Named moves, each a turn or a mirror, and the order they were made in; the first pair answered
move vupip:
[-1.16 -0.99  0.60 -2.55  1.62  0.14 -1.97 -1.91] => [-2.85  1.99  0.04 -0.35  1.05 -2.04  1.00 -1.32]
[-3.36 -1.97 -0.78 -1.40  5.45 -0.98 -0.24 -4.80] => [-4.21 -0.25 -0.95 -0.14  5.21 -2.19  1.32 -4.38]
[ 1.19 -0.22 -6.46  2.82 -2.57 -3.23 -4.35 -0.21] => [ 1.35 -0.95 -6.35  2.46 -2.39 -2.70 -4.97 -0.40]
move nubak:
[ 2.25  0.67  0.12  0.84 -1.08 -1.37  1.35  1.36] => [ 2.79 -0.71  0.85 -0.84 -1.35 -0.29 -0.22  1.33]
[ 2.57 -2.58 -5.12 -0.89  0.47 -1.01 -3.11  6.26] => [ 1.71 -0.82 -6.12  0.98  0.47 -2.52 -0.94  6.49]
[-0.47  1.22  4.11  1.46 -1.16  2.71  6.10  0.76] => [ 0.65 -1.37  5.32 -1.51 -1.03  4.98  3.06  0.39]
move vif:
[ 3.62  0.71  5.21  0.04 -1.47  2.91  3.87  5.57] => [ 1.20 -1.06  7.40 -4.19  0.09  3.51 -0.01  2.98]
[ 0.44 -2.06 -3.00 -1.16 -1.63 -1.94 -3.43 -1.57] => [ 2.32 -1.34 -4.22  1.86 -1.99 -1.67  0.29  0.24]
[ 0.23 -1.00  1.47 -1.71 -1.22  1.83 -2.12  1.45] => [ 0.76  0.08  0.22 -0.62 -2.45  0.95 -2.03  2.31]
[-1.87 -4.68  0.67 -5.21  3.49  1.46 -5.82 -4.36] => [-0.23  1.26 -5.58 -0.88 -3.23 -4.00 -7.97 -0.78]
Pairs:
Each pair is two moves apart.
[ 2.81  1.24  0.48  0.78 -4.30  0.60 -0.88  4.08] => [ 1.50 -2.36  4.40 -2.22 -0.12  3.44 -0.06  1.71] | vif, vif
[ 1.39 -2.00  2.35 -2.31  2.89  1.48 -5.08 -0.41] => [-2.37  3.14  2.55  1.91  3.50 -1.65  3.30  0.46] | vupip, vif
[ 0.67  3.72  0.66  0.83 -2.86 -1.23  5.23  2.62] => [ 0.29 -0.59  4.62 -2.95  0.86  2.52  4.51  0.35] | vif, nubak
[-2.54  2.41 -1.32 -0.46 -0.87 -3.73 -0.52 -0.49] => [ 1.86 -3.52 -0.04 -1.97  0.98  1.31 -2.36 -0.89] | vif, vupip
[-4.64  1.24  1.19 -1.66 -2.64 -2.88 -6.26  1.04] => [ 2.35 -3.23 -0.33 -0.15 -2.73  1.51 -6.85  3.18] | vif, vupip
[ 1.91  2.37 -4.88  5.15 -2.46 -3.43  1.35  1.79] => [ 3.04  0.32 -5.86  5.45 -1.24 -2.76  0.55  0.76] | vupip, nubak
[ 5.09 -2.25 -0.82 -0.08 -3.31  2.25 -1.97  2.58] => [ 2.60 -2.92  1.68  1.41  1.46  3.45  4.75  0.91] | nubak, vif
[ 2.71 -2.35  2.85 -1.42 -4.52  2.96 -2.57  3.75] => [ 3.38 -2.33  2.79 -0.26 -4.41  3.24 -1.06  4.28] | vif, vif
[-0.35 -2.24 -0.66  1.86  4.34  1.35  3.41 -0.79] => [-2.11  0.55 -3.12 -0.72  0.33 -2.70 -4.26 -1.23] | vif, vif
[ 0.07 -2.63  1.34 -2.87 -0.09 -1.12 -1.98 -0.48] => [-1.55  0.53  0.99  0.13 -0.04 -2.85  3.31  0.43] | vupip, vif
[ 0.48 -0.81  1.39 -2.78 -1.37  1.46 -0.49 -0.45] => [-1.19  0.66  1.06 -0.83 -0.17  0.30  3.18 -0.91] | nubak, vif
[ 1.73 -0.08 -1.41  3.23  0.67 -1.64  2.18  1.51] => [ 2.39 -1.43 -1.79  3.04  1.37 -0.89  1.43  1.12] | vupip, nubak
[-2.36  2.19  2.80 -2.05 -1.36  1.29  1.15  0.93] => [-1.43  0.80  2.48 -3.22 -1.92  2.00 -1.39  1.04] | vif, vupip
[ 0.08 -1.28 -0.36  0.42  1.07  1.20  0.32 -0.50] => [-1.48  1.08 -1.03  0.77  0.18 -0.57  0.49 -0.58] | vif, vupip
[-0.36 -2.64  1.88 -3.28  4.41 -0.36 -1.80 -2.21] => [-0.32 -2.95  0.70 -2.21  5.33 -0.70 -1.12 -2.67] | nubak, vupip
[-2.76  2.02  0.10  0.67 -1.33 -4.72 -0.98 -2.54] => [ 2.22 -4.32  1.07 -0.68  0.20  0.37 -3.57 -2.60] | vif, vupip
[ 1.45 -3.52 -0.05  3.72  2.53  2.12  3.49 -0.31] => [ 0.77 -1.97  0.05  4.36  2.04  1.26  4.75  0.00] | nubak, vupip
[ 0.94  0.10 -0.86  3.97  1.39  0.18  5.84  1.50] => [ 1.44 -4.45  0.22 -2.70  1.50  2.05 -4.19 -1.01] | vupip, vif
[ 0.32 -5.67  4.91 -3.15  3.53  4.79 -1.04 -1.59] => [ 2.82  2.40 -3.76  2.69 -6.04 -2.65 -3.90  3.24] | vif, vif
[ 0.67  0.08  3.16  0.31 -0.98  1.19  2.03  0.97] => [ 0.01 -0.34  3.40 -1.51 -1.12  0.95 -0.94  0.31] | vupip, vif
[-3.25  1.71 -0.11 -1.02 -0.62  0.60  5.55  0.16] => [-3.02  1.06 -1.24  0.05  0.34  0.78  5.99 -0.27] | vupip, nubak
[ 0.49 -1.97  0.31 -0.04  1.91  2.01  1.10 -0.97] => [ 0.49 -2.05  0.98 -0.79  1.50  2.43  0.63 -0.54] | vupip, nubak
[ 1.15 -2.97  1.47 -0.48  0.33  2.88 -1.35  0.70] => [-2.00 -1.54  1.84  0.52  2.45  1.29  1.83 -0.83] | nubak, vif
[-3.37  3.42  4.16 -2.70 -3.05 -1.02 -1.32  1.14] => [-0.30  1.51  4.28 -3.12 -3.96  1.32 -2.61  2.50] | vif, nubak
[ 1.42 -3.16 -3.02 -0.51  4.31 -1.08 -6.15 -0.63] => [-0.11 -0.81 -3.43  3.97  6.39 -2.42  1.71 -0.44] | nubak, vif
[ 2.02  0.58  4.58 -0.98 -0.50  1.81  2.52 -0.79] => [ 1.51  2.76  2.25 -1.72 -3.75 -1.30 -1.80 -0.40] | vif, vif
[ 1.27 -1.12 -0.04  4.59 -1.25  0.16  3.94 -0.84] => [-2.03 -2.14  1.60 -1.49 -1.03 -0.87 -3.37 -3.94] | vif, vif
[ 0.42 -1.61  0.63  1.37  2.62  2.53  3.92  0.33] => [-4.05  1.91  0.77 -0.08  1.79 -1.16  2.70 -0.72] | vif, vupip
[-1.46  0.54 -2.17  3.10  1.74 -2.92  0.52  0.45] => [-0.10 -3.65  0.76 -0.02  3.41  0.66 -1.52 -0.60] | vif, nubak
[-1.76  2.19 -3.40  3.51  0.10 -2.84  1.23 -2.13] => [ 1.97 -1.38 -4.45  1.79 -0.86 -0.55 -3.67 -1.73] | vupip, vif
[ 0.53  2.40 -2.21 -0.37 -1.55 -2.33 -6.96  0.00] => [ 3.15 -1.09  1.03  3.68  3.80  3.21  3.96  1.02] | vif, vif
[ 0.15  1.64 -0.72 -0.43 -1.93  0.56 -0.38  5.24] => [ 0.87 -0.04  0.37 -0.30 -0.49  2.29  1.33  5.27] | nubak, vif
